Rotation paths and how fast each direction turns (degrees each step):
Each turn is a multiple of 5 degrees from 10 to 175, or 0.
Each row of a path follows its step; steps can be skipped.

step 0: [ 17 -42   5 -65   7  10  18  29   3  18  -5 -19  -8   4  10 -12  -2  21
  46 -11   3  15 -19  57  14  -4  -3  26  -2 -10 -13   5  11   2 -30  13
   1  19 -21   2  -3  33  -5  24  12  -4  -9 -26   0  40 -13  -1  39  45
   3  33  30   5  19 -70  28  17]
step 1: [ 10  -2   6  31 -46 -20   2  -5  18 -23 -24  -5 -13  46  62   3 -10  19
  16  10  -2   3  16   9 -17 -14  -6  -5 -14   3  37 -38 -39  12 -36 -21
  23  31 -57  -3  -7   5  37  -1 -20  21  31 -17 -28  17 -15  16  15 -16
  15  -6  41  15  23 -38 -38   8]
step 2: [-10 -19  -4   6  -3  27   1 -11   8 -10 -13  -2  11   0   3   5 -35  -8
  48 -17  -5  10 -23  59  24 -25  -3  31   2 -16  -1   3  -5   0   6   2
  27  58  11   2  -8 -17  -3   9   8 -37   1 -48  17 -20  14  16  30  13
  24   0 -47   8  40 -60 -40 -38]
step 3: [-40  10  16 -22  -2 -12  12  22  -3  23  26 -17   3  51   2  14 -28   7
   5 -32   7 -21   9 -38 -13 -29 -20 -41   0  -9  28 -23 -15 -44   7  -9
 -12  36 -26   3 -17  30 -25  38 -13  29  12 -20 -23  24  -8 -10  46   6
  32   5   2  22  48 -31 -38   2]
step 4: [-17 -22   1 -18 -12 -18  -2 -13 -28 -21 -38 -27  -7  12  22 -22 -46   5
  17  -3  16 -38 -23  32   6 -19 -12  58  15  30  26  41   2  -8 -12  26
  26  14 -29 -10   5  30 -11  14  -5 -15  45  36 -27  12 -12 -14  18  11
  -3  16 -48  15  -8 -40 -32 -19]
step 5: [ 24  45  31  17  16  31 -11   1 -18 -13 -16  -3  -7  46  -5  21 -24  54
   8 -51   8   2   8  17  -6  10 -34 -10 -15 -14   4  -3   0  -9  -1  13
  14  31 -84  18  13  19 -24  48  11   7   1 -24  17 -37  -1  -4 -10  24
  24  -4   4  18   1 -20 -24  21]
step 6: [ 19  -4 -34 -28 -42   8  -7 -20 -28  10   2   0  16  14   3  36 -39 -14
  49   0  36   2  18  26 -13 -47  -6  22  -2 -21 -12  51 -40   1  39  19
  15  28 -26  -6  -5   1  16  13 -18  16  -6  28  -6  22   0  -6  50  19
  35 -11  -1  39 -34  -5 -19  -2]
step 7: [-19   9 -11   5   8  15   0 -52 -10  -1  16   3  24  24  28   4 -29  13
  34 -22  43 -18   3   4 -12   1  26 -38 -23 -23  43 -29 -10 -23 -14  -1
  18  -8 -66  10  12 -14 -13  39  35 -27  26   5  -6  14  10  40  17  48
 -11  19 -44   2   7  -2  12   9]
step 8: [ 56   9  -4  -1   8  32  24 -26 -40  -2  14 -25   2  12  22  29 -29 -12
  29 -28  30 -24   4  -1   4  -3  37  14   4 -11 -13   1  -7   6  -4  32
 -17  32  -7 -11 -10  48  13  28  12 -11 -28  -3 -19  39   9 -31  -6 -28
 -29  14  -3  67   0 -49 -17 -15]
step 9: [ 36  21 -17  -4  14 -22 -12  -2  -3  18 -12   1  -4  16  47 -21 -65  21
  42  10   2 -18   6  -5 -29 -19 -18 -47  -7 -11  16  10  -1  40   7  17
  -6   1 -28  15 -18  26   8  46  -9 -19  15   1 -17  16  -7  60 -34  -1
  58 -13 -26  -3  10 -20  22   0]
Directions:
[ -8   9  -9  -3  -2   3  -4   8   8   3  -1  -4  -7  -5 -20   3  -7   6
  11  -6   1  -6  -9  -2  -3  -4  -1  -4   7  -8   0   3   8   8  14  -5
  -3  -1   1  -2  -4   6   9  -3   5   3  -1   7   5   9  -1   7   4   0
   6   4   9  -4   5  -1   2   2] => 115
[  5  -2  11  12  -8  -2   7  -3   2  -5  -5  11   2  -5  -5   8  -7   2
  10   3  -4  11   3  -3  -7  -3  -6   2 -13  -8 -12   8  -1  -3  -1  -2
  -3  -4   0  -9  -9  -1   5  -2  -3   1  10  -6   3  -8   7   7  10   1
   1   3  -2   1   5  10   0   3] => 85
[-16   5  -4  -5   4  -7  -8  12  -3  -9  -2  -1  -5   3   0   7   3   3
 -10   3   5   4 -10  -4   5  -1  -5  13   1  -3   4   1  -5  -2   6  -6
   3   6   2  -3  -6   7  -4   5  -6   8  11  -1   3 -13   8  -8  -4   4
   1  -3 -11   3   3   5  -5   0] => 40
[ 0 -1 -1 -4 -5  9  2 -8 -1  2  2  1 12 -3  4  3  1  7 -2 -5  2 -5 -1  4
  6 -4 -8 18 -2  1 -3  1  3  7 -3 -4 -8 -7 13 -7 -2 -1  7 -1 -5  3  2  9
 15  5 -7 -9  7 -4 -6 -9 -2 12  0 -8  1 -8] => 175
[ -4  13   7   6   0  -7   2   7   6  13  -1  -7   5   6   2   9   7  -2
  -2  -2  -1   8  10  -1   1  -3   3   6  -3   3  -6   1  11  -5  -2 -13
  -4   8  -6   6   3  -5   4  13  11   9  -4   8  -4   2   1   2   0 -10
  -9   6   1   6   1  -1  -2   5] => 155

step 0: [ 11  -8  -8  10  -3  -5  13 -17 -12 -18 -25  -7   8  -3 -21 -44   3  41
 -35  22 -33   5 -43 -48  16  10  21 -20   7  19  28 -32  -3  -9  -3  -6
 -12  -8   5   3  -1  45  13  47   9  -4 -24  12   0  17  17  17 -20  33
 -20  -5  15  36 -17  51  15 -35]
step 1: [-13 -16  15  33  42   2  13 -33 -37   0  11 -12  11 -27  -7   5  36   6
  -7  -8 -24  33 -33  52  19  21  -7  12   7  10 -31  20 -53 -10  17  -9
 -30   2 -15   2  -8  53  -1  47   7 -11   6  10 -20 -12   3 -23  40 -21
  -1 -24  14   4  13   5   5  25]
step 2: [  5 -27 -32 -13  13 -33  31  15  15  24  13 -16 -20   3 -24  -3 -30  12
 -10 -44 -55 -23  23  23  36  -3  -3   3 -36  -6  -6  17   0  -9   2 -61
 -15 -30  47  13 -11  21 -15   3  -5 -20  46 -16  10   6 -10  -4  -8 -16
   8  14  35  -6  17  24   1  -4]
step 3: [  7  12 -26   6  43 -19  -5  10 -16 -47  -9 -30 -28  11 -22 -13   7  11
  18 -28 -27 -24 -39  15  10  36 -10 -46  16  25  26  -6 -22  13 -46 -23
 -13  -2 -17  13 -29 -19 -11  16   5  30 -17 -34  14  -7  12   5 -39  30
 -28   7  13   6 -12 -17  16 -30]
step 4: [-11  12  -4  28  47  -2  -6 -15 -46 -22  22   8 -13  10 -13  23 -13   6
  14  -9  14  23  -4  12 -10  20  38 -28   3   5  -1  23  14  27 -25   6
  20   5 -38   9 -42  18  17 -12  10  -9  52  -2  -5  13 -33 -10  54 -30
   5  -4  13   1  27  20  57  -5]
step 5: [ -1 -36 -29  34   4 -32 -18  20 -14  16  53 -29  -5  30  35  -5  -1  11
 -16 -12  11  -7  18   0  -9 -22 -16   9 -17  24 -21  11  10 -14 -22 -43
   9  -3  26   5 -26 -10  16 -34  10 -16  26  24  12  34  -7 -21 -43 -15
 -51  -5  -4 -15 -16  17  22  30]
step 6: [-27   6  -8  21 -15 -16 -22  18  -6 -31   8   3  29 -26 -30  10  16  64
   2  13   4 -15  15  12  22 -11   4 -26   9  25  20 -34  22 -14 -39   5
 -34  33 -13  21 -17 -31   4  26  17  28  23  24   3  15  -7 -40 -30  14
 -11  25 -27  17 -14  14 -12 -44]
step 7: [-19  -8  -8   4  18 -24 -44 -26  19   1  23  10  17 -32 -29  12  27  19
 -44  33 -14  68  -6  24 -41  -4  15   2 -25  -2  10 -10  10  15  -4  15
  12   7 -23  -1 -24  34  14  -5  19   1   2  -5 -35  49  10 -12   7   1
  12 -11  45 -22  -2 -25  27  -7]
step 8: [ 17 -21  -4  22  11 -24  -7   9   6  14  24  31   3   6  22   1   1  49
  -1  32 -20  -5   1  -1  -5  -4 -57  -4 -10 -33 -32   3   9   1  28 -58
  -1  25  33  31 -43 -11 -17   5 -23 -24 -15  48 -37  -2   6   1 -18   6
  21   0  37   0   8  14  13  11]
step 9: [-24   4  16 -13 -18 -47  34  -4   5  -7 -17   1 -13  13 -33  15  27   5
  13  20 -22 -41 -28  24  32 -25 -40 -30 -41  26  -4 -21  51  18 -17  17
 -28  -6 -12  17 -12  -9  -3  32  23  11 -20  16  -7   2  12 -12   0  -4
 -25  13  35  39  11 -26 -11  11]
Directions:
[-2  6  1  1  1 10 10 -6 -6  0 10 -8 11 -7  3 -1  8 -2 -4  3  5  9  1  3
  2 -7 -4 -1  0  6  1 11  6  0 -4 -4  3 -4 -1 -8 -2  6 13  5 -7 11  3 -8
 -9 -5 -4  6 10  5 10  8  2 -9 -3 -6  9  0] => 120
[ -2  -3   1   0  -6  -1   6   1   3  -1  13 -11   7   5 -10  -2  -1  11
  -2   1   6   2  -5   0   1  -9   2   4   2   5  -1   4  -2   0   4  -3
  -8   0 -14  -5  12  -2  -6   7  -6 -17   7   8  16  -4  -5  -1   1  -5
  -6   1   0  -1  -3 -10  -5   4] => 85
[ -4   0  -9  -7  12 -10  -6   8   8  -7   0   2  -1   0  -8  -2  -2   5
   2   4   8   8   5  -4  -4  12   4  -4  -1  -6  10  -3   0   7  10  -8
   4  -1   3   5  -1   0  -2   5  -4   0 -10  -6  -1  -8  -8   7  -1  -1
   4  16  -2  -2   4 -12   3  10] => 80
[ -7  -3  -5  -3 -15   4  -1  -1  -2  10  13  -4   4  -2   0  -5  -5   6
  -6  -4  -9  -3   2  11 -10   9   5   0   0  -5   1  -6   4   5   4   1
  -2  -3  -4   7  -3  11   1   0   4   2 -10   6  -4 -21   4  -7  -2   9
   2  -5  -1  -2   6   1  -1  -2] => 55

step 0: [ -8  22   6 -31   4 -13   7  18  35 -38   9  37  45  37  19  -9 -12  -3
 -10  40 -80 -19 -29 -22  33   1 -14 -59 -20 -14  17  22  15   8 -17  34
  14  37  20 -49  -3   9  24  10 -10 -35  -3 -18   7   3  -5 -11  11  25
  17  25 -17 -22  -5 -39  -2  -7]
step 1: [ 11   9  -5  28  -8 -15   1 -13   5  53  -2  -9 -31  16 -27 -24  58  -6
 -60  51   9   7  16   7   1   2 -44  -3 -45  -6 -17 -26  22   6  18 -42
 -29  31  30  -3  26 -39  21 -33  35  -6  10  -3  15  10  -2 -21  41  -9
  21  23  -8  16 -11  10  41 -14]
step 2: [ -4 -38  11 -13   6   5 -51  25  26   2 -26  -7  43  -9 -34  29 -22  -7
   5  19  10  14  10  -3 -12  22 -18  -8  10 -17 -15 -29  52 -47   9   4
   4  -1 -32 -33 -55 -14   4  -3 -22  -9 -20  -4  32 -54 -62 -31 -16   2
  17 -25   8 -32 -23  10  15 -31]
step 3: [-18 -59 -13   2  37  -6  14  -6  -4  14  21  -8   5  -9  -4  20  24   2
   5  29  28  -7  11   1 -10 -17   5  68   0 -32  45 -34 -15  -4  -5 -43
   6 -22  28  -3 -36 -22 -16 -23  30  15  54 -29  14   9  14  24 -13  29
 -29 -14  23   6  37 -62   5  12]
step 4: [-50  27 -13 -12  17  17 -30   1   0 -25  -1 -24  19  42 -15 -40 -30  35
  29 -25 -24   0 -24  -3 -10  -9 -27 -15  -1  16  49 -14 -17 -25  -9  25
 -22   7  -6 -27 -28  39 -17   4 -13 -31  37 -42 -32  -3 -16   4 -25 -46
   6  16 -38 -22 -23 -48  16   2]
step 5: [ 14  -5   0 -33  43  20  10  -6  -3  55 -10  22 -30  56  -2 -14  10 -13
 -40  14 -58 -12 -10   4  43  14 -29 -26  -4   8  24   2  44  30  14   1
 -23   0  33  17  13 -27  -7   6  15  48  10  -5 -15  28  37 -39 -15   6
 -25  45  13 -12  30 -17   6   8]
step 6: [  7  -5 -11 -12   2  14 -10 -39   3  23 -18 -18  39   6 -57  12   4  20
 -24  -6 -10 -39  29  57   6  20   6  11 -50  25 -24  15   8  24   3 -18
 -18   0  -3 -31  13   9 -19  14 -12 -12   0  19  18 -58 -42 -28   0 -41
  67  24  -9  -8 -32  13  -6 -37]
step 7: [ -8 -46   4  -8  21   9  18  -8   7  16  -3  13   1 -14 -11  20  28 -52
  -2  36  30   0  -6 -29   2  19   9  27  48 -14  28   1  17  24  24  25
  21  -5   0   9 -33 -12 -45 -24 -13   7   5  24  48 -40  24 -38 -27  31
  -8  -9 -10  61 -25 -21  39 -33]
step 8: [  7 -34  24  -1 -29 -19 -11  19   2 -10   1   9   9   3  19 -19   0  36
  12   3 -29 -14  17  -9  10 -48  15  36 -44  -2  17  -5 -30  17 -54  -5
  39   9 -22 -17 -32  32  18   3 -16 -32  80 -14  -1 -36  12  17 -13  13
  33   2 -31 -17  -9 -42  39  -7]
step 9: [-47 -27  19 -10   4 -54 -34  -4   4  25   7  13 -60   4  20 -51   7 -40
  33  16 -12  12 -14   3   9  29 -13 -16   7   1  44  -5   1 -18  15  31
 -31  34  15  18  30 -15   7 -29 -25  12  22 -37 -30  44  -4 -45  18 -21
   2  18  -3   8  -3 -24  34  -5]
Directions:
[ -2  -1  -6  -7   3  -5 -12   5   1  22  -3  -5 -15  -7  10   2  -4  -3
  -2  -3  -2   1  -4   7  -6   3   4  -9 -12   6  -4  -8   1   8   1  -4
   1   0  -6  -3  -8  -3   0  -3   0   1  -9   1  -6  -7  -4  -4   9  -1
  -1   5   0  -4   7   5  -7  -5] => 90
[  2  -4   8  -3   8  -6   6 -16   2  -3  -2  -1   0   3   5 -14   6   9
  -4 -10   1  -1   2  -5   1   7   8   5   3   8   2   7  -6   4  -7   6
  -8   0  -2   3 -15  -5  -5   5  -2  14   1   6  -3 -12   7  -2   0   0
   1   7  -3  -1  -5   6  -5  -4] => 35
[-12  -5   1  -9  -5  -4 -10   7   7  -7  -1  -4   3   3 -11 -10   5   6
  -9  -3   0   3  -8  -5  10  -1   3 -10 -16  -3   1   5   5   8   3  -1
  -2  -7   5   5   7  -3  -1  -9  -3   4  -7   7   1  10   3   6  -4  -2
   2   4  11  -2  -6   8   2   4] => 80
[ 12   6   0  -8   4   7  11   6  10   4  -9   7  13  -3  -1   6   6  -6
  -5 -11  -2   1  -4  -6   5   7  -5 -10  -1   5  -6   2  -6   5   1  -7
   3  11   7  -1   6  -5  -9  -4  13  -7   1   5   0  -5   0  -2   7  -3
   4   0  -1   5  -8   0  -1  -6] => 65
